In the rows, 128 means zero.
First come named moves, each a turn or a mirror, each shown by rows before and after it. For each pair of rows after them, which moves, in which order, take the first row to the second? The first pair is done for you.
move Topu:
[133 132 117 122 135 131 150 162  80 149 138 152] => [129 131 117 122 143 134 147 161  86 148 137 159]
[133 130 107 118 153 136 134 134  90 139 134 100] => [118 130 108 116 171 141 121 129  95 134 126 124]
[129 101  83 104 126 110 149 148  84 113 154  57] => [ 71  99  87 102 187 124 106 130 104 103 129 144]
[170 133 143 133 101 152 144 135 169 145 137 186] => [174 132 141 132  96 150 150 137 165 147 140 178]
move bafif:
[161 127 126  92 152 137 158 160 127 124 128 150] => [151 123 120 111 116 118 152 140 103 144 133  79]
[125  89 103 116 116 125  90 128  53 138 147  74] => [ 75  80 109 138  99 122  76  74 105 131 140 135]
[129  84  96 125 137 130 137 119 157 107 109 120] => [139  87  94 118 146 132 142 133 153 107 110 120]
move mal:
[114 133 126 124 153 134 103 126 135 130 132 125] => [123 136 132 127 151 132 105 134 126 136 132 111]
[180 148 158 139 107 131 135 148 131 130 127 147] => [167 141 154 138 105 134 139 136 149 123 126 168]
[118 104 100 119  85 108 173  95 157 117 150 108] => [ 91 100  86 115 112 112 161  88 156 110 146 132]
[130 137 131 141 165 134 118 149 142 149 127 177] => [137 140 135 140 169 134 113 159 125 153 124 161]
move buv:
[134 109 128 145 113 123 142 138 132 114 134 123] => [132 111 136 151 109 125 132 134 137 118 129 128]
[ 63 118 111 150  76 105  94  82 123 178 109  66] => [148 101  61  66 129 138 205 171 130 109 142 105]
[ 92 121 141 119 133 116 140 160 157 126 142 163] => [ 69 118 139 129 123 111 125 140 148 142 138 143]
[127 124 123 128 110 113 128 125 103 140 143  66] => [175 132 134 109 121 133 158 161 128 117 146 113]
move Numid:
[132 147 142 143 149 130  85 142  99 151 112 100] => [ 93 133 123 134 174 136  86 124 111 135 113 140]
[122 141 144 111 173 140 115 145 143 125 112 181] => [138 138 142 107 151 139 139 148 163 118 123 185]
[111 151 158 127 121 139 112 103 166 147 134 169] => [124 152 163 126 106 141 122 108 173 147 137 165]
Now pairs of rows:
Between the rows of a pair lie two moves.
[144 130 151 121 159 132 106 171 108 130 137 153] => [139 122 135 124 145 118 110 166  82 142 144 102]
Numid then bafif
[141 124 118 117 105 122 148 131 132 117 141 117] => [136 130 124 118 115 128 143 130 150 112 137 148]
Topu then Numid
[170 135 111 125 105 101 142 160  92 142 145  74] => [188 148 132 110 148 125 129 189 100 132 131 131]
Numid then buv
[150 128 119 100 146 143 150 170  93 130 130 106] => [ 96 118 110 126 115 126 127 121  91 147 127  77]
Numid then bafif
[138 101  95  94  81 130 170 124 129 130 128 127] => [161 132 151 126  67 135 125 133 130 164 110 130]
buv then Numid
[130 142 184 141 127 134  89 144 129 143 119 142] => [ 75 104 109 111 150 125 117 120 103 119 133 117]
buv then Numid
[121  93  85  88  89 110 188  99 145 112 154 109] => [ 98  94  77  72 140 120 173 108 143  99 142 156]
bafif then mal
[134 117  44 103 121 110 205 158 112 106 175 121] => [134 160 143 151 120 128 131 142 186 125 136 238]
buv then mal
[ 88 119 118 142 126 113 101 141 144 126 121 122] => [116 129 132 138 130 122 111 158 161 117 119 150]
buv then buv
[161 135 138 152 126 130 133 158 102 129 152 117] => [119 126 142 170 110 126 121 112 143 126 145 160]
bafif then bafif
[179 116 126  95 112 136 145 154 143 118 141 135] => [163 133 158 129 103 127  93 143 121 155 124 100]
Numid then buv
[ 99 147 129 148 168 124  90 134 145 166 107 169] => [ 94 136 115 139 176 123 102 134 148 150 113 180]
mal then Numid
[104 110  91 112 108 132 142 127 131 124 128 137] => [147 129 130 121  89 137 141 144 149 134 124 143]
buv then Numid
[141 151 155 120 122 139  86 156  91 162 116  94] => [109 148 155 128 131 138  70 136 101 162 106 118]
Topu then bafif
[ 84 109 113 111 108 136 172  92 126 103 138 107] => [134 119 136 105  98 145 193 120 142  94 143 121]
bafif then Numid
[131 119 133 129 139 154 126 144 180 125 113 201] => [147 117 118 146  92 125 129 147 110 161 127  56]
bafif then bafif
[152 152 179 149 124 132  93 132 140 156 112 143] => [175 128 124  95 160 139 158 167 119 122 136 131]
buv then buv
[106 125  96 130 115 134 115 121 119 139 118 135] => [137 126  91 115 118 140 138 144 113 132 127 126]
buv then bafif
[100 127 131 131 156 123  97 137  91 144 118 100] => [156 129 131 113 143 132 142 173 102 128 135  97]
mal then buv
[116 131 115 119  92 103 144  92 168 135 148 120] => [115 127 101 113 100 103 150  96 156 132 152 111]
mal then Topu
[123 139 136 135 144 134  81 161  83 164 114  60] => [179 128 124 116 110 134 147 180 109 143 138  55]
mal then buv
[156 148 136 109 133 141  96 190  85 150 130  41] => [107 138 113 101 170 137  80 175  72 145 122  56]
Numid then Topu
[198 163 176 137 117 148 122 184 123 139 129 147] => [177 167 176 141 140 149  93 187  95 152 119 130]
Numid then Topu
[143 127 103 121  69 102 179 115 158  97 142 122] => [137 155 132 143  96 102 107 135  87 142 120  58]
Numid then Numid
[100 124 107 116 149 133 130 116 115 114 125 130] => [ 96 125 112 125 143 127 122 111 110 122 125 117]
mal then bafif
[ 96 119 100 151 133 112 129 101 105 136 114 103] => [125 128 108 125 175 134 138 142 114 114 111 158]
bafif then bafif
[ 84 131 127 138 148 102  84  75 108 140 113 133] => [104 109  96  97 153 112 147  89 142  99 133 171]
Numid then buv
[180 119 115 149  49 117 180 131 128 120 164  75] => [ 86  97  99 148  88 123 150  72 182  93 148 186]
bafif then mal
[130 122 124 117  94 136 167 134 172 116 135 137] => [128 115 111 112  99 135 174 134 164 117 136 127]
mal then Topu
[143 130 184 132  58 132 124  90 144 147 131 115] => [ 78 106 133 120  92 123 114  68 111 139 132  88]
bafif then buv
[177 137 168 119 151 159 152 157 157 103 151 172] => [174 154 188 133 164 158 110 168 116 129 136 138]
Numid then Numid
[101 130 124 136  71 134 137  98 170 154 119 114] => [139 132 128 115  82 148 167 129 186 133 127 144]
buv then buv
[142 108 111 113 127 129 166 134 172  88 155 170] => [159 114 128 120 108 128 169 136 174  98 154 160]
Numid then mal
[ 84 113 150 150 138  84 112  93 104 150 119 155] => [114 107 147 153  88  76 147  91 109 153 135 117]
Topu then mal
[122 141 158 157 135 105 103  64 119 149 117 140] => [140 143 164 150 132 113 119  71 144 136 121 170]
Topu then bafif
[105 131 114 103 161 125 135 128 140 115 136 183] => [133 149 131 103 178 132 120 158 114 125 130 159]
buv then bafif
[102 142 129 161 124 117  86 117 125 127 112 109] => [122 131 114 153  96 113 120 118 130 117 130  82]
Numid then Topu
[119 105  98 110 103 121 154 118 138 132 140 128] => [125 107 103 114  94 122 153 118 143 133 141 131]
Numid then mal
[170 143 154 118 143 152 138 164 125 134 121 144] => [161 144 156 119 141 154 139 155 142 130 121 165]
mal then Topu
[112 112 115 117 131 125 153 118 161 102 131 180] => [138 144 176 154 114 126  99 130 148 144 112 158]
bafif then buv
[ 90  86 134 114 130 140 138 112 114 132 119 117] => [121  94 144  98 148 153 149 141 119 120 121 143]
buv then mal
[137 138 157 128  93 130 141 111 136 130 133 129] => [109 129 140 129 105 124 130  98 118 133 132 111]
bafif then buv
[149 135 155 153  50 126 146  99 204 127 123 161] => [ 73 103  82 143  69 104 141  66 146 128 130  84]
Topu then buv
[128 129 149 113 155 132 124 113 145 113 130 139] => [131 127 143 120 137 123 124 110 124 126 135  90]
bafif then bafif
[126 139 145 139 116 128 124 119 139 130 118 141] => [138 140 143 126 136 135 127 140 126 125 116 146]
mal then bafif
[114 129 158 133 135 151 106 134 151 117  94 190] => [159 133 172 137  97 148 129 146 161 120 104 171]
Numid then Numid
[169 139 148 129 129 140 133 159 119 130 130 121] => [133 131 147 155  98 125 111 117 121 146 127  99]
mal then buv
[163 135 158 120 147 142 110 146 133 134 124 158] => [177 134 159 124 118 135 130 144 145 132 134 148]
Topu then mal
[116  99 131 122 132 145  83 120 123 122 114 183] => [115  92 110 116 142 141  80 129  79 131 119 129]
buv then mal
[139 144 157 142 154 139  84 155  86 166 110  81] => [ 96 121 127 152 111 119 101 104 100 163 119  56]
buv then bafif
[145 120 114  99 175 153 125 161 124  98 128 150] => [186 138 154 117 131 148 120 171 133 119 127 128]
bafif then buv
[130 139 125 182  94 101  84 127  79 172 113  34] => [135 148 149 145 178 148  89 152 163 112  94 233]
bafif then bafif
[129 146 152 158 137 120  77 133 105 148 121 113] => [137 122 105 132 137 119 128 145  89 127 144  76]
mal then buv
[107 113  88 126  96 131 160 108 109 128 141  65] => [167 130 121 113  95 150 188 137 164 108 141 143]
mal then buv
[124 107  85 130 111 135 148 118 121 120 145 119] => [135 109  93 125 105 136 151 120 138 116 146 138]
Topu then Numid
[116 129 125 138 124 141 131  96 178 109 111 154] => [122 126 105 111 161 150 144 122 153  96 114 156]
buv then bafif
[113 143 150 122 143 124 107 141 141 110 124 194] => [ 99 122 102  96 159 119 136 147 112  95 138 159]
buv then buv
[153 133 128 119 151 129 133 146 114 139 125 135] => [120 126 117 133 138 121 120 119 105 148 123 112]
bafif then Numid
[135 111 105 107 146 116 140 124  64 138 154  63] => [ 95 101 120 139  86 106 142  57 143 131 149 121]
mal then bafif
[118 132 127 143 104 134 141 100 184 127 127 176] => [ 74 122  94 127 150 132 119  96 145 127 124 163]
mal then buv
[157 135 137 135  97 125 148 140 134 139 138 109] => [103 134 139 141 136 131 112 117 146 135 119 164]
buv then Topu
[110 154 180 151 124 142 106 124 130 165 110 151] => [148 138 140 103 156 155 170 166 121 126 135 159]
buv then buv
[159 129 151 134 136 109 149 143 117 114 124 124] => [132 128 156 153 118  98 131 112 124 130 117 119]
mal then buv
[154 129 121 102 117 135 170 170 186  70 125 171] => [181 137 132 102 112 136 170 191 170  81 128 150]
mal then Numid
[124 144 160 147 128 123  98 140 119 150 105 127] => [141 134 144 142 107 115 127 143 111 145 119  91]
Numid then Topu
[114 146 147 139 162 154 132 145 146 111 127 167] => [112 144 139 160 120 128 128 129 108 139 132  71]
bafif then bafif
[142  88 103  60 176 116 176 157  88 116 128 129] => [161  94 113  69 163 114 173 167  73 128 129  99]
mal then Numid
[ 93 120 109 135 114 118 108 108 105 137 125  80] => [137 114  99 115 101 124 153 133 114 119 140  77]
buv then bafif
[145 140 148 114 133 140 122 135 121 137 101 116] => [143 136 134 106 136 139 127 140 113 134 106 105]
buv then buv
[ 83 121  96 113 151 132 128 112 102 127 123 119] => [120 122  95 112 125 129 155 129  99 127 134  83]
bafif then Topu
[156 132 100 102 143 132 148 153  98 109 137 115] => [123 132 104 105 165 143 127 139 121 106 124 172]
mal then Topu
[118 126 159 144 104 133 132 103 191 107 138 168] => [164 131 161 132 103 137 157 135 180 101 148 147]
Topu then bafif
[169 139 127 116 123 133 130 151  93 136 127  95] => [140 148 147 127 143 137  87 139  90 148 111 119]
buv then Numid
[103 125 129 112 162 135 110 128 141 118 125 187] => [142 150 165 132 151 136  85 152 115 144 117 147]
bafif then buv
[133 114 107 102 132 109 146 161 156  95 148 128] => [134 115 102 103 133 103 143 163 136 102 149  99]
Topu then bafif
[102  96 132 115 140 103 120  93 161 132 148 156] => [154 107 128  98 157 108 136 146 109 143 158  96]
bafif then bafif
[152 115 139 126 136 141 163 131 129 116 118 162] => [114 101 105 128 136 125 155 108  99 122 122 116]
buv then buv
[ 73 109 146 127 170 133  99 143  74  95 121 130] => [ 65  92 126 117 160 132 135 131 106  75 130 155]
bafif then Numid
[149 145 177 149 109 125  95 133 132 149 118 138] => [141 146 167 139 144 132  83 146 118 147 111 148]
Numid then bafif
[153 132 134 131 106 140 155 129 151 115 132 146] => [150 137 144 149  90 134 135 123 138 133 128 117]
Numid then bafif
[107 130 132 110 120 152 117 120 126 124 126  92] => [104 126 131 109 114 154 126 111 155 114 126 121]
bafif then Numid
[128 128 133 135 144 137  94 124 107 142 120 139] => [118 122 123 133 141 134 100 121  99 141 121 126]
Topu then Numid
[156 141 143 120 141 134 111 137 131 142 121 131] => [148 132 115 110 151 132 129 139 115 137 127 113]
buv then buv
[119 100 104 150  51 113 181  78 189  99 147 144] => [220 136 151 135  74 132 184 164 159 108 148 128]
bafif then Numid
[161 145 143 155 149 142 140 140 143 154 108 136] => [107 134 127 164 146 128 122 104 142 158 105 136]
buv then bafif
[120  89  85  88 178 139 115 144  95 145 125 111] => [ 78  80  85 110 152 129 103  97 128 149 121 135]
bafif then bafif
[129 113 104 139  84 123 170 113 131 132 156  75] => [ 78 104  99 135 120 134 150  88 161 114 143 155]
mal then Topu
[146 154 129 156  99 116 120  88 120 168 105 119] => [107 145 113 150 126 118 108  73 125 156 102 148]
Numid then Numid
[ 80  90 102 128 128 130 114 141 119 152 112 153] => [130  92 108 114 115 138 157 168 141 134 124 167]
buv then Numid
[182 113 102 134  98 112 153 129 160 157 160 117] => [144 126 111 146 147 115  82 134 105 185 132  94]
Numid then Numid
[161 129 128 136 140 133 122 140  87 147  97  88] => [114 116 113 122 178 141 117 117 121 122  91 166]
Topu then Numid
[154  98  81  97 103 112 201 119 141 115 158  92] => [156 117 135 128  77 118 175  97 200 122 143 163]
bafif then buv
[100 104 128 142  97 108 116  98 103 151 133  92] => [141 104 133 135  72 114 150 111 129 140 145  98]
bafif then Topu
[ 62 111  97 129 128 139  94  86  99 140 129 111] => [ 92 129 109 108 179 157  83 132  83 136 120 131]
bafif then mal
[144 146 149 139 120 121 108 144 151 125 116 166] => [155 137 144 138 100 114 127 140 159 120 124 159]
Topu then mal
[126 128 110  93 179 149 133 149  98 122 137 151] => [159 126 117  92 147 147 165 155 120 114 147 147]
Numid then Numid
[116 143 153 130 135 129 105 128 124 131 129 143] => [135 136 137 123 119 123 132 136 109 132 143 101]
Topu then buv
[122 145 143 140 139 133  98 125 108 150 128 120] => [105 124 119 128 141 135 128 109 144 122 140 164]
Numid then Numid
[150 143 103  75 153 128 166 167  94 119 131 138] => [161 152 119  84 144 126 154 172  83 132 129 114]
mal then Numid
[ 82 160 145 157 183 107  85 118 125 150 115 128] => [129 170 167 171 139 104 101 128 119 165 125  80]
mal then mal
[109 120 126 152  99 124 122  91 138 143 145  97] => [113 119 128 132 144 142 129 114 164 114 139 176]
mal then bafif
[ 43 137 155 161 126 105  54  73 127 175 111  98] => [ 18 117 129 144 136 110  75  60 149 148 118 135]
mal then Numid
[106 114 129 127 139 145 127 113 145 116 133 155] => [148 118 129 114 147 151 144 151 122 119 139 121]
bafif then Topu
[132 114 109 108 150 103 152 146 102 119 131  91] => [100 105 105 128 114  93 146 107 129 121 134  97]
bafif then Numid
[143 121  93 111 121 128 154 149 108 120 157  88] => [136 112  95 112 102 124 169 131 141 109 161 114]
mal then mal
[113 159 159 172 154 143  93 105 146 131 109 143] => [149 149 157 175  94 133 137 101 163 130 129 106]
Topu then mal
[106 113 111 109 127 139 176 118 158  86 139 169] => [116 124 134 120 130 142 161 124 169  92 131 187]
Numid then Topu
[113 132 117 105 196 124 111 148 120 102 102 176] => [189 127 120 116  96 105 176 152 130 107 134  91]
Topu then mal
[ 98 134 152 151 114 118  95  98 134 133 116 137] => [132 135 151 125 135 134 122 134 151 111 117 179]
bafif then Numid
[ 91 103 124 132  95 114 131  78 159 115 133 146] => [129 109 132 109 116 130 152 112 168  96 136 178]
Topu then bafif
[ 92 100  79 113 144 120 148 106 128 103 138 129] => [ 83 124 129 151 118 117 101  84 149 130 117 150]
buv then buv
[113 126 108  89 128 133 130 102 131  83 139 156] => [134 128 107  83 126 132 143 117 125  82 143 144]
mal then Numid
[ 83 133 125 136 140 102  26 109 110 166  97 126] => [ 96  97  51  90 142  96 102 126  82 131 130  73]
buv then bafif
[176 155 121 157  97 131 113 125  80 176 154  52] => [127 155 117 127 203 166  88 132 117 135 127 208]
buv then Topu
[144 126 141 134 136 172 135 106 158  92 116 168] => [141 129 149 163  89 153 124  87 142 121 118  98]
Topu then buv
[ 77 103  70 122 159 150 131 109 140 100 134 115] => [127 137 133 133 160 169 113 138 182 106 120 181]
bafif then buv
